(in the rows, 128 means zero)
Each path below is one point turned by a fixed rotation once a step. After each direction that follows a path, write how fast that rotation turns it, in deg/step (0 if it stays still).
Each turn is a multiple of 5 degrees from 10 to 175, or 0.
Each row of a path follows its step; steps can be skipped.

step 0: [128 125 124 132 135 130 125 126 126 123 129 123 131 119 123 134 126 126
 130 122 133 135 127 120 134 133 139 132 131 115 126 127 123 118 127 135]
step 1: [125 137 123 134 129 118 132 135 129 136 139 139 123 133 127 130 130 128
 132 127 120 134 122 127 139 125 129 135 128 127 123 122 132 127 124 126]
step 2: [132 134 128 124 125 125 130 137 125 129 120 120 133 121 124 119 125 130
 132 123 128 131 124 132 131 128 122 131 132 124 130 128 142 124 140 132]
step 3: [131 130 117 115 123 126 126 131 134 124 135 132 133 127 121 123 131 117
 130 132 129 133 137 125 128 122 127 126 136 137 127 128 126 123 125 127]
step 4: [120 127 129 129 121 122 136 128 129 114 131 122 130 124 124 134 125 130
 118 126 116 130 133 130 131 131 117 125 126 126 125 127 124 130 134 125]
step 5: [126 132 137 127 125 130 120 125 127 137 120 128 129 118 123 136 132 121
 128 128 120 124 132 122 133 135 126 129 131 139 121 130 133 134 123 126]
step 6: [126 125 124 130 136 137 128 126 125 121 129 125 140 121 128 127 135 128
 126 123 134 125 121 127 134 126 131 130 133 122 116 124 123 130 129 116]
step 7: [131 138 125 134 134 128 128 136 131 131 133 132 128 131 125 127 126 126
 112 130 120 126 128 132 130 137 141 134 130 124 127 127 130 125 121 130]
step 8: [130 135 138 130 129 125 130 133 125 120 128 127 126 134 131 125 133 116
 136 118 128 131 119 127 126 130 126 134 134 122 121 133 135 125 134 131]
step 9: [136 132 118 125 117 130 128 134 123 129 123 139 129 132 118 125 127 121
 131 127 137 130 132 132 136 132 124 127 125 127 123 123 123 124 129 131]
step 10: [121 128 115 127 127 121 131 131 127 120 130 125 123 119 124 134 122 127
 130 122 124 134 133 118 130 130 128 132 138 122 135 136 122 130 135 132]
[128 129 127 126 128 127 128 129 130 129 128 127 131 130 130 127 126 125
 131 127 126 129 126 134 126 127 129 131 128 126 129 125 129 128 127 130] => 60

step 0: [134 129 131 123 128 127 124 131 132 143 133 128 130 127 122 124 124 124
 121 128 133 120 126 132 125 124 126 129 124 112 129 120 125 127 131 129]
step 1: [124 130 122 124 132 133 114 127 127 134 128 134 129 124 129 126 127 126
 128 122 131 124 120 121 132 125 127 132 134 113 131 128 130 127 131 119]
step 2: [132 132 128 126 132 124 127 130 126 129 128 128 134 129 139 126 129 131
 126 123 122 127 117 121 140 121 125 136 136 120 125 117 127 125 129 130]
step 3: [126 130 124 112 124 127 131 134 123 126 127 130 127 122 131 122 128 130
 129 118 118 133 126 118 126 118 127 129 131 132 127 124 134 126 134 130]
step 4: [124 128 136 116 133 127 126 130 133 128 129 126 127 124 134 121 123 137
 123 126 115 127 134 137 123 123 132 129 125 130 130 120 129 122 131 130]
step 5: [129 120 124 117 130 126 124 133 136 134 128 126 128 124 124 120 129 131
 114 127 127 130 125 135 127 128 124 119 125 128 136 126 130 129 134 120]
step 6: [124 126 120 122 132 129 118 126 138 123 138 127 133 126 135 132 131 126
 128 134 127 132 124 135 134 128 126 128 127 123 141 125 128 125 130 121]
step 7: [130 127 118 122 127 124 131 136 131 120 133 127 140 138 127 127 129 127
 125 126 135 132 121 127 136 120 125 126 128 122 135 123 131 127 124 133]
step 8: [122 138 119 115 126 133 137 128 127 119 131 128 131 125 127 130 126 131
 132 127 135 135 129 127 122 124 129 131 128 119 128 120 130 123 128 133]
step 9: [127 129 131 119 132 125 138 135 133 123 123 128 127 128 125 120 126 139
 125 128 135 121 128 131 125 129 133 131 126 118 123 123 130 119 123 123]
step 10: [130 126 124 119 127 125 128 128 129 132 132 125 120 122 126 128 132 137
 123 136 130 128 126 122 124 132 124 124 128 118 121 121 124 123 130 114]
[125 128 131 126 128 128 133 129 132 129 128 129 126 128 129 128 127 129
 126 127 128 129 131 123 128 130 127 129 129 130 128 128 127 127 128 128] => 65
[129 130 127 128 127 127 130 125 128 127 130 126 130 128 128 126 128 126
 127 125 127 127 133 128 125 124 129 127 127 128 126 130 130 128 127 131] => 80
[128 126 132 126 128 126 129 127 126 122 123 127 127 125 127 128 128 129
 130 126 129 129 127 127 127 128 128 128 128 128 127 125 128 129 128 129] => 65
